Families of rows that turns and mirrors carry onto each other, the same ones carrying the whole set onto itself: the rest of each named row's family, in list order
3 families of 5 rows
mefit: [ 23  25 -10  19  10  -2  11  -8 -12  -9 -17  -2   7  30 -13 -19]
vafa: [-10  -4 -16  -4  14  -5 -13  26  14  -9  12 -24  22 -14   1   1]
dip: [  7  -4 -11  -2   7  -6  11 -33 -19  -2 -34   5 -15  -5   3   2]
Danud: [  7  -7 -18  -5   8 -14  13  -9 -25   8 -35  12  -5 -15  -9  10]
zige: [-11  -5  15  11  17   7  -3  13 -28  -5   9  -3 -35 -17   8  12]
vogu: [13 23 -3 -4 -9 17 10 12 34 24 15  9  6  5  2  3]
fepo: [-11 -12  17  17  27   6  -9   9  -8 -10  15  -5 -33 -19  -1   7]
lav: [  1  -1 -13   4  19 -10  15 -23 -19  -5 -25  21 -21 -13   3   6]
Natim: [-22   0  26  17   5   9  -6   3 -13   4  13   4 -31 -20  -4  -1]
satut: [19 33 -1  1  0 17  9  7 26 26 12  3  2 19 -7 13]
Pibo: [  2  -2  -7 -10  23   4 -24  23  11   4  14 -17  12 -29 -14   2]
zevi: [ 20  13 -11  26   6  -3  14  -4  -7   6  -5  -8  12  38  -9 -16]
Faba: [  6   1  -7 -19  21  -2 -19  24  28   1  13 -19   6 -16  -6   9]
Zok: [ 17  10  -4  12   1  17  13   5 -17  -7  -8 -14  -2  38 -10 -23]
kige: [ 12  11 -10  -2  -6  23  -4  -6  25  34   9  12   5  13   3  19]

Which other rows belong to the same family as Faba? mefit, fepo, lav, satut
Which other rows belong to the same family as vogu? dip, zige, Pibo, zevi

Families of rows that turns and mirrors carry onto each other, the same ones carrying the whole set onto itself: the rest of each named row's family, in list order
4 families of 8 rows
mevi: [ -8 -18 -22  33  21  37  -5 -24  17 -19   7  11 -23  21  11 -26 -35  27
  -1]
soso: [-12   4 -14  27  -2  41   5 -28  16 -52   9  19 -12   3  17 -39 -10  27
 -11]
nunug: [-18   6  17  24   4  40 -15 -39  13 -23   7   9  33 -19 -19   1 -11  20
  -9]
memol: [-22   0 -20  35  28  31  -4  -7  11 -34   6  22 -40  21   8  -9  33  39
  -9]
genu: [-10  -8  -7  37  25  32 -19 -27  19  -8   2   9  -3  20   3 -29 -39  16
   1]
bub: [-29   7  21  28  40  25 -28 -21  23 -14   6  10   3   8 -33  10  12  13
 -15]
situ: [-26  -2 -14  35  27  32  -5 -11  -1 -24   7  18 -29  14  -1  14  44  46
  -3]
tegir: [-15   6  12  22   6  39 -14 -35  25 -33   7  11  22 -10 -12 -21 -24  11
 -16]
tet: [-32   4  14  29  35  27 -21 -20   9 -10   7   9   1   4 -29  27  29  29
  -8]
vugoz: [-20  29 -27  10  32  27   5 -59  11 -15  26  10  -5 -14 -14  30  13  15
   9]
rumed: [-20   2  -5  31  -8  42   1 -35 -14 -25   9  13  16 -18   1  15  22  50
   5]
Mozu: [-21   4 -13  31  33  28 -10  -8  24 -37   5  21 -37  26   5 -25  17  24
 -17]
vozaf: [ -9  39 -32  20  38  26 -12 -50  30 -13  13  23  -3   0   4 -15  -3  -3
   3]
zamin: [-13  18 -42  11  30  35   9 -51   9 -15  25  16 -16 -13  -6  29  16  24
   7]
tuf: [-12   6   1  24   4  39  -5 -31  27 -46   7  16   3  -2   3 -39 -23  15
 -17]
Pima: [-16  43 -21  17  38  22 -10 -58  25 -13  19  15   4  -4  -8  -2   0  -5
   6]
mafu: [-29   9  17  39  21  20 -18 -43  -6   1   8  -4  19  12 -11   2 -14  21
  18]
zif: [-21   3  10  28  -1  42  -9 -39  -4 -19   9  10  31 -21 -13  16   8  35
   0]
tosi: [-22   8   1  28  39  26 -20 -12  34 -34   4  19 -24  24  -8 -26   4  10
 -22]
giri: [-24 -17 -19  28  10  31  17 -34 -13 -27  20   0 -31  16   7   6  -4  51
  14]
tov: [-17   1 -17  33 -11  44   9 -30 -12 -37  10  18  -3 -10  16  -2  23  52
   5]
Tate: [ -2  19 -56  19  32  38   0 -40  22 -14  15  28 -22  -2  14  -3   6  17
   3]
Vigi: [-33  -6  -3  31  11  24  11 -43 -21 -19  20  -7 -14  13  -2  18   4  48
  21]
Mup: [-29   1   0  33  29  31 -12 -16  -2 -14   8  13 -12   6 -16  29  42  42
  -3]
Gomop: [-15 -22 -27  29  15  36  10 -26   3 -27  14   7 -35  20  12 -13 -20  42
   4]
pinu: [-26  10  14  27  42  25 -26 -17  33 -24   5  12  -7  16 -24 -11   1   6
 -22]
vefu: [ -3  29 -47  22  35  34  -7 -43  29 -13  12  28 -14   1  13 -15   0   5
   2]
kuga: [-19   4  10  39  26  24 -25 -35  10   1   2   4  15  16  -6 -17 -31  13
   8]
Bel: [ -5  14 -54  15  30  40   7 -44  15 -15  21  23 -23  -9   5  16  13  25
   6]
doma: [-20  39 -18  12  35  22  -3 -61  17 -13  23  11   4 -10 -16  16   7   3
   8]
Refo: [-14   2 -21  30  -8  42  11 -28   1 -48  10  20 -14  -1  23 -23  10  43
  -2]
Pire: [-35   6  12  36  15  20  -3 -46 -19  -7  16  -8   7  10  -9  16   0  37
  22]

Which other rows belong to the same family as Tate? vugoz, vozaf, zamin, Pima, vefu, Bel, doma
Which other rows belong to the same family as rumed? soso, nunug, tegir, tuf, zif, tov, Refo
Which other rows belong to the same family as mevi? genu, mafu, giri, Vigi, Gomop, kuga, Pire
Which other rows belong to the same family as Mozu? memol, bub, situ, tet, tosi, Mup, pinu

